(in the rows, 128 means zero)
A single turn carries every row of the set below to another of its rows. Some are shown first; where does it send the rows asked next?
z242: [114 125 127 149 127 121 164 123 140 139 133 161 139  90 101 140 110 143
 128 182  87 171 146 136 123 139 131 128 121 139 104 124 133 140 123 152
 136 152]
z972: [123 136 143 128 129 153 133 133 125 127 166 140 121 133 124 152 128 135
 114 152 129 147 102 122 158 135 127 156 140  85 115 136 111 136 144 135
 151 104]
z359: [ 98 136  86 129 131 109 112 141 100 145 119 120 102 111 110 111 155 100
 137 148 122 139 108 129 139 122 161  86 143  86 119 121 129 113 150 140
 136 160]
z200: [110 104  83 141 117  97 144 134 152 147 162 165 132 132 125 162 112 131
 137 140 135 137 121 136 126 132 162 138 141 115 139 130 134 123 145 121
 151 105]
z272: [123 136 132 147 146 146 140 141 147 171 174 124  80 113 113 196 123 121
 126 145 116 163 132 141 128 126 140 108 104 135 116 142 125 107 157 128
 149 125]
z626: [125 123  90 123 127 196 128 132 158 149 152 118 124 120 116 149 136 128
 127 149 124 140 124 140 125 133 138 116 131 133 118 137 122 129 163 150
 143  81]
z715: [133 150 103 164 154 137 116 125 121 162 140 141 118 102  96 156 131 122
 119 122 106 101 129 125 139 157 141 124 105 142 170 152 144 125 143 108
 126 117]
z557: [114 130 117 138 110 110 130 127 152 101 135 128 123  47 115 129 114 122
 127 130 123 133 130 145 134 138 142  99 110 123 115 136 105 119 133 151
 126  96]
z838: [113 120 128 140 165  69 140 144 156  97 165 128 126 110 109 100 132 124
 123 149 123 147 124 132 122 116 138 106 115 143 118 141 131 120 138 178
 142 130]
z470: [118 159 120 135 181 116 128 101 108 133 129 126  79  89 120 120 134 120
 120 135 125 148 116 136 130 132 150 102 111 105 108 137 122 118 142  97
  92 156]
z788: [123 140 115 136 151 126 142 165 130 156 148 147 107 120 111 101  94 106
 126 141 117 179 127 136 152 131 162 139  96 119 103 121 140  99 130 134
  77 108]
z635: [113 173 143 131 142  95 105 118 119 123 116 125  94 114 110 110 120 123
 125 119 122 167 130 137 140 140 126 123 164 117 110 120 107 114 151 135
 108 143]
z343: [142 105 129 141 133 156 174 100 119 124 166 134 134 116 113 102 128 113
 110 133 108 141 124 151 164 133 155 144 149 116 122 131 130 129 139 125
 120 136]
z365: [104 136 108 120  88 120 134 148 122 131 135 126  72 117 109 129 124 103
 141 135 131 118 101 138 151 129 164 106 154 110 115 108 142  95 125 169
 131 113]
z340: [122 109  89 139 168 121 133 134 187 162 178 130 137 106 124 122 111 127
 123 159 123 151 126 141 120 125 144 112 106 147 115 121 119 108 103 132
 145  98]
z287: [126 139 124 122 131 139 125 110  98 163 107 124 110 141 100 111 134 122
  98 147 125 136 139 150 133 114 161 105 104 136 133 120 121 114 111 147
  66 151]
z306: [132 166 109 141 118 112 141 120 115 159 137 126 110 120 106 148 118 130
 160 124 147 142 120 150 102 143 144  78 110 166 128 154 106 144 116 127
 107 152]
z974: [121 146 133 165 148 110 138 135 137 139 124 137 133 151 112 153 130 113
 116 130 110 161 143 128 131 155 131 156 138 131 134 145 157 123 143  97
 154 140]
z730: [121 143 102 145 134 107 132 157 126 163 141 132 126 128  98 104  95 116
 109 126 144 126 107 120 123 170 172 122 139 127 114  92 134 125 106 118
 103  98]
z334: [119 139 104 144 139 176 125 120 184 141 144 126 100 165 114 130 141 119
 114 128 120 131 115 139 141 128 128 105 133 151 112 144 110 118 133 171
 140 146]
z531: [109 149 124 138 159 109 114 168 135 159 109 125 107 174 106 101 143 115
 124 135 128 158 119 137 118 124 145 114 130 108 122 127 137 115 126 132
 103  85]
z638: [104 129 125 156 113 120 119  97 109 134 115 123 132 133 110 161 112 127
 156 128 165 117 135 126 149 138 129 113 136 111 140 140 105 118 134 137
 109 125]
z74: [122 126 106 112 152 139 133 134 126 137 169 149 110 139 105 114 156 119
 106 127 112 148 113 144 142 109 142 139 142 121 118 161  74 122 151 152
 144 101]
z579: [ 89 143 102 170 149 147 130 133 133 172 136 118 148 126 109 165 142 131
 124 164 124 144 136 143 109 151 160  84 152 121 151 131 112 137 103 134
 139 124]
z766: [111 143 111 154 141 154 139 115 132 114 146 125 117 138 105 129 112 125
 102 136 109 117  91 177 126 172 137 131 138 152 142 117 115 165 119 141
 128 147]
z526: [106 128 146 134 142 102 156 116 117 162 166 109 131 131  93 140 143 128
 113 155 148 142 119 122  99 116 140 150 134 114  97 128 133 131 126 151
 164 108]
z721: [117 113  99 148 146 160 134 124 141 143 135 107 136 136 106 142 117 132
 101 146 107 161 125 158 115 145 156 103 139 183 108 144 101 164 122 155
 118 121]
z935: [ 95 156  81 130 138 116 143 152 113 152 133 138  80  91 115  97 127 119
 150 136 122 133 115 126 144 129 111  93 133 168  98 122 140 135 130 143
 145 142]
z127: [102 146  99 116 154 119 167 111  94 159 134 123  87 128 105 125 131 126
 121 131 151 103 110 136 128 126 148  97 102 145 110 128 152 129  98 137
  98 142]
z135: [135 119 160 153 142 127 158 125 127 124 141 124 138 144 120 144 124 135
  85 145 114 162 110 131 159 143 148 130 140 135 106 138 115 155 107 147
 122 153]
z481: [123 127 111 149 119 117 113 162 155 150 111 151  76 155  99 131  92 126
 130 132 103 143 128 129 133 155 138 103 126 134 100 108 147 121 136 115
 106 123]
z225: [108 120 106 161 121 129 117 135 110 132 149  70 105 113 101 106 130 115
 116 153 131 135 153 133 143 104 163 122 101 131 102 151 121 131  90 167
 137 111]
z765: [104 110 133 162 167 123 113 140 119 137 165 109  83 149  93 135 115 120
 125 133 125 112 121 126 146 131 126 120 101 128 126 148 158 112 109 150
 167 127]
z333: [139 142  92 147 113 136 125 125 100 186 129 110  81 118 111 127 160 127
 163 121 122 139 136 121 116 131 128 116 100 137 112 143 132 121 130 155
 150 120]
z714: [118 136 113 144 133 113 137 127  86 134 135 130  82  88 120 101 129 118
 120 150 117 160 131 132 127 141 130 115 102  76 118 135 124 116 122 163
 170 110]
z53: [156 158 137 161 143 122 127 147 104 138 111 110  91 121 107 146 138 136
 116 141 132 143 146 125 154 120 121 131  93 167 146 145 111 135 137 142
 126 135]
z293: [112 124 117 141 172 129 124 145 137 149 141 109 141 161  92 141 127 108
  99 164  99 158 133 155 119 143 141 132  82 140 123 137 135 110  96 137
 142 142]
z756: [ 98 128  78 156 135 104 124 100 138 137 155 145 165 112 104 121 120 116
 146 147 120 140 149 126 129 130 166 119 131 130 139 157 125 127 145 140
  91 140]
z924: [115 157 109 146 141 153 126 139 120 162 147 126  67  87 121  89 117 122
 124 145 128 125 120 146 132 126 140 112 126 172 119 126 116 126  99 122
 111  91]
z778: [120 147 135 146 129 105 160 106 113 118 136 129 118 102 117 118  95 114
 123 148 151 157 130 144 128 143 151  68 118  93 124 143 120 122 104 140
 122 155]

z626 goes to z972
z127 goes to z935
z225 goes to z557
And these:
z340 goes to z200
z756 goes to z715
z924 goes to z365
z481 goes to z531
z333 goes to z714
z242 goes to z579
z343 goes to z766

A single turn carries every row of the set below to another of its rows. Some are shown first; where does it send the rows asked next?
z504: [158 141 144 106 147 122 124 113 113 141 136 111 138  71 139 111 117 142
 127 120 140 120]
z816: [108 116 129 125 124 122 138 134 137 149  84 101 112 117  96 124 142 166
 134 138 150 119]
z544: [135 153 114 160 121 113  90 118 151  96 139 132 110 142 135 137 141 147
 146 137 114 113]
z891: [114 132 125 105 136 113 146 155 140 159 129 111 149 143 143 139 154 114
 109 121 131 135]
z229: [122 155 125 169 119 112 113 110 126  87 143 133 120 123 136 109 137 151
 127 149 113  93]
z297: [165 140 129 119 136 118 110 122  97 120 126 121 138  73 135 123 124 168
 129 134 128 118]
z201: [145 127 104  97 138 119 134 109 109 131 144 163 138 130 123 137 142 159
 141 156 154 116]
z805: [166 135 144 120 145 128 102 100 131 118 128 110 118  94 155 111 117 134
 122 135 157 109]
z547: [105 162 136 115 152 141 139 130 163 151 109 125 141 118 145 128 143  98
 123 145 120 120]
z30: [121 125 159 151 132 147 152 115 128 160 103 127 107 102 151 121 109 148
 124 125 142 124]
z263: [136 124 121 120 144 142 149 128  92 133 151 170 151 125 146 133 130 128
 115 146 131 105]
z17: [148 101 140 129 145 105 102 140 135 120 122 101 113 148  87 120 133 146
 127 125 119 145]
z990: [145 108 148 113 140 122 109 148 161 137 123 130 113 163 108 114 135 145
 125 116 140 138]
z484: [146 124 133 119 156 126 111 128 129 120  90 121 118 147  79 133 141 125
 122 142 121 160]
z841: [158 147 131 115 141 128 140 109 102 115 133 119 131  79 140 133 112 146
 148 117 134 135]
z780: [ 96 117 120 130 129 122 142 129 115 147  85 111 124 114  91 122 128 160
 123 146 156 111]
z186: [166 134 125 123 151 115  92 124 129 113 128 123 122  85 137 111  93 140
 129 127 131 110]
z757: [100 145 133 123 134 118 129 139 157 149 141 115 145 139 148 122 149  97
 102 117 123 115]
z386: [108 129 129 171 145 148 128  87 114 150 124 106 127 116 125 142 119 114
  96 139 137 128]
z12: [108 121 156 158 133 139 141 128 121 164  97 126 108 112 132 124  97 148
 121 120 134 130]
z480: [130 117 142 114 143 118 106 139 141 127 142 136 120 167  79 108 134 135
 103 120 128 126]
z682: [131 103 136 141 138 120  91 150 136 114 126 110 125 162  94 129 148 134
 105 135 107 127]
z105: [137 136 119 130 146 136 135 116 104 119 106 189 135 133 125 134 129 139
 120 164 116 140]
z587: [121 141 145 159 129 138 107 120 148  88 138 127 124 106 130 102 124 161
 129 142 108  94]
z442: [105 145 120  84 135  94 119 125 131 156 134 119 143 132 139 135 140 110
 100 136 137 115]
z642: [ 97 131 136 104 144 137 144 137 152 143 146 110 146 145 118 134 151 103
 117 121 127 119]
z677: [133 153 151 168 124 121 127 121 137  94 140  99 111 126 132 104 141 157
 132 136 122 105]
z115: [131 111 105 113 139 114 139 132  91 132 139 178 143 142 124 138 132 139
 124 148 126 124]
z871: [121 149 110 168 117 156  97 107 114 122 121 149 128 110  93 140 144 142
 104 117 115 113]
z449: [108 125 136 166 137 157 128  91 124 146 126 121 124 134 131 141 137 104
  86 136 135 124]
z233: [115 125  73 161 137 136 127 140 131 131  99 135 139 104 100 141 118 142
 133 128 132 118]
z63: [124 119 144 132 122 103 102 135 131 105 109 107 115 156  99 129 142 148
 110 119 112 154]
z107: [111 154 136 101 123 124 105 123 134 151 140 145 138 144 151 138 152 104
  99 119 134 110]
z612: [120 108 107 105 140 124 133 124 104 126 126 168 158 123 150 139 127 133
 100 158 128 123]
z101: [121 166 139 157 118  96 112 124 152 112 142 126 103 140 135 115 124 158
 136 125 107 120]
z582: [153 165 150 106 154 140 120 117 128 133 100 116 125  79 111 117 127 136
 140 128 128 132]
z430: [107 166 142 159 132 132 120 107 147 102 111 141 120 132 127 110 147 142
 120 172 109 109]
z686: [126 119  72 135 133 136 124 139 125 138  95 142 139 103 103 154 135 141
 136 131 132 120]
z574: [143 131 102 121 152 116 151 100 109 122 161 157 136 130 137 130 116 135
 130 158 146 120]
z14: [102 156 114 165 123 152 110 111 114 143 126 143 140 112  88 135 137 141
  98 111 120 120]

z14 goes to z233
z30 goes to z449
z587 goes to z612
And these:
z757 goes to z229
z430 goes to z105
z101 goes to z574
z990 goes to z805
z891 goes to z677

A single turn carries every row of the set below to another of its rows. Some are shown first; where does it send the rows asked next?
z421: [135 117 142 126 147 131 108  95 139  98 144 117 148 154 141 102 125 139
 164 125 117 154 107]
z35: [142 123 136 117 164 124 107  90 139 111 136 128 158 162 124 108 125 131
 160 116 120 145 109]
z177: [131 150 156 131 136 139  86 120 116 132 135 147 175 104 127 116 135 117
 109 133 168 131 127]
z188: [137 134 151 119 130 127  93 105 113 145 146 155 157 112 115 118 144 106
 108 138 167 135 120]
z992: [117 133 144 148 170 102 127 116 132 129 124 103 133  92 154 132  91 119
 132 139 166 158 129]
z844: [132 123 122 129 115 181 116 113 124 135 126 153 160 142 135 137 129 129
 151 152 116 128  94]
z42: [142 105 113 127 119 168 116  97 121 137 131 159 140 142 132 127 130 109
 147 163 115 138 100]
z931: [151 145 125 149 117 148 118 123 108  91  94 106 119 147 123 138 129 101
  93 127 132 129 127]
z562: [135 110 126 120 125 178 122 110 125 141 125 156 159 130 146 130 141 105
 147 138 107 134 102]
z327: [149 151 122 130 124 148 128 131 110  91 102 102 120 150 109 135 122  98
  98 125 125 125 128]
z381: [140 104 117 160 133 152 139 141 111 136  95 121  97 111 133 151 103  96
 142 133 123 141 110]
z588: [139 114 108 158 131 133 138 125 119 130 102 126  88 111 120 154  98  98
 126 156 124 153 107]
z117: [142 156 140 155 145 115 114 146 113 157 138 116 116 135  96 104 124 118
 116 101 154 129 124]
z777: [130 144 161 115 147 136 101 121 122 139 127 155 163 108 128 119 140 102
 107 116 170 136 112]
z317: [124 151  84 139 150 133 122 107 149 144 146  87 124 131 160 142 105 116
 138 118 118 144 131]
z58: [134 124 135 117 157 141 107  94 143 100 143 112 148 159 127 104 116 142
 159 119 120 136 111]
z96: [137 117 117 137 113 175 128 102 124 135 118 147 167 142 144 123 124 115
 153 148 111 140  96]
z357: [121 157  93 128 153 129 136 108 147 137 147  94 131 134 160 128  96 129
 138 119 119 131 138]
z767: [113 128 132 141 164  95 119 100 140 141 140 119 122  94 140 141  98 115
 119 135 169 156 122]
z354: [109 130 135 145 163  97 113 118 145 138 127 103 145  97 149 136  87 117
 135 128 171 153 114]
z865: [138 117 112 170 126 135 141 141 117 134  82 111 113 111 126 147  95 104
 131 143 124 142 108]
z506: [139 123 123 156 127 141 153 141 111 131  92 113 104 116 124 156 100 110
 143 153 120 147 102]
z594: [144 131 113 131 129 150 122 133 109  96  97 109 127 159 116 133 136  94
  92 128 121 137 127]
z265: [120 161  94 136 147 121 125 105 153 145 139 103 132 136 171 141 101 130
 138 127 124 124 128]
z183: [122 129 137 142 175 109 116 114 139 136 119 118 119  91 153 142  89 111
 140 116 171 153 115]
z274: [133 147 159 125 122 135  96 124 114 136 132 143 179 117 119 112 136 102
 114 126 172 139 110]
z973: [145 157 140 142 138 119 111 152 111 142 135 111 120 125  91  96 124 127
 116 105 140 122 133]
z957: [141 157 145 142 129 105 113 163 111 150 134 120 120 130 100 102 132 123
 120 116 140 126 120]

z188 goes to z42
z957 goes to z421
z177 goes to z844
And these:
z357 goes to z973
z354 goes to z274
z317 goes to z117
z562 goes to z381

A single turn carries every row of the set below to another of its rows. Some are shown first; where does it send the rows asked next?
z69: [121 154  47 134 101  83 126 135 131 120 127 137 104 147 130 113 124 108
 138 113 108 128 153 119 124 123 135 127 112 125 122 127 129 149 136 148
 131 116 107]
z363: [172 153 170 127 109 155 125 111 136 108 134 143 148 140 134 124 130 122
 146 125 115 124 149  81 128 140 151 128 105 137 120 114 117  79 128 138
 123 123 108]
z910: [158 140 113 131 157 178 113 146 133 128 113 137 143 137 127 151 127 151
 125 110 124 129 157  80 129  95 127 130 102 147 122 138 108 147 133 115
 125 120 156]
z998: [137 150 137 122 171 164 131  87 127 137 119 134 106 109 132 125 142 101
  93 124 131 120 158 152 130 136 108 124 156 149 128 109  98 136 122 105
 113 120 124]
z982: [174 152 169 127 109 152 124 110 136 109 134 141 150 137 135 122 131 121
 148 127 115 124 149  82 127 138 150 128 105 137 120 114 118  81 128 137
 124 123 109]
z585: [131 151 130 127  93 140 126 129 128 121 131 135 104 111 120 129 129 195
 146 129 112 126 153 156 126 173  91 116 126 111 128 121 118 131 128 128
 136 122 108]
z768: [136 149 139 129 171 168 122  99 131 129 120 130  98 111 134 123 130  98
  88 113 124 120 160 153 130 130 105 128 149 154 128 119  90 130 119 107
 111 121 127]
z878: [134 156 135 129 172 170 133 102 132 131 118 133  93 116 128 133 135 101
  83 120 125 121 163 149 131 144 108 125 156 142 132 110  99 130 124 108
 113 119 123]
z933: [162 138 112 122 160 171 121 128 129 137 108 140 156 133 124 149 143 152
 137 123 130 128 151  80 129  98 130 126 109 142 118 127 112 154 134 110
 127 119 157]
z102: [133 142 134 119  93 132 117 112 125 127 129 134 119 102 125 117 134 194
 157 129 116 123 147 161 125 159  87 115 123 124 122 126 108 138 124 126
 134 125 110]
z166: [173 152 169 128 109 155 128 110 136 110 133 143 151 140 133 125 133 122
 146 126 116 125 149  80 128 141 151 127 106 136 119 110 118  79 129 138
 122 122 107]
z615: [128 149 121 122 112  66 130 145 132 117 141 138 104 117 143 155 129  95
 130 117 118 137 147 164 125  95 154 142 142 126 116 115  87 137 134 134
 136 126 131]
z692: [159 146 107 128 160 179 125 145 131 133 107 141 141 141 121 162 138 154
 124 121 126 130 157  75 130 110 132 126 111 131 124 123 120 148 140 114
 128 116 153]
z964: [129 144 136 130  91 140 108 131 130 117 135 131 106 109 127 120 117 193
 148 115 109 123 154 160 125 157  87 121 116 128 124 134 105 129 122 130
 132 126 111]
z999: [128 157 119 123 112  69 138 151 134 115 141 140  99 121 137 165 131  96
 124 120 117 135 151 161 127 105 157 139 145 116 118 108  95 137 140 135
 138 122 129]
z79: [130 152 119 118 113  65 137 137 129 121 138 142 110 117 139 157 139  96
 132 125 123 134 145 164 126 103 156 138 149 119 115 106  94 142 139 133
 138 121 131]
z836: [122 152  48 128 102  78 129 124 128 126 126 138 115 142 129 108 132 107
 146 119 111 127 149 122 124 121 134 123 115 128 120 123 130 154 136 145
 131 117 109]
z960: [123 151  50 131 101  80 119 130 130 122 130 136 114 143 134 104 125 107
 145 110 109 126 151 123 123 112 131 127 109 135 119 132 122 151 132 146
 129 117 108]

z982 goes to z166
z836 goes to z69
z615 goes to z79
And these:
z585 goes to z964
z998 goes to z878
z910 goes to z933

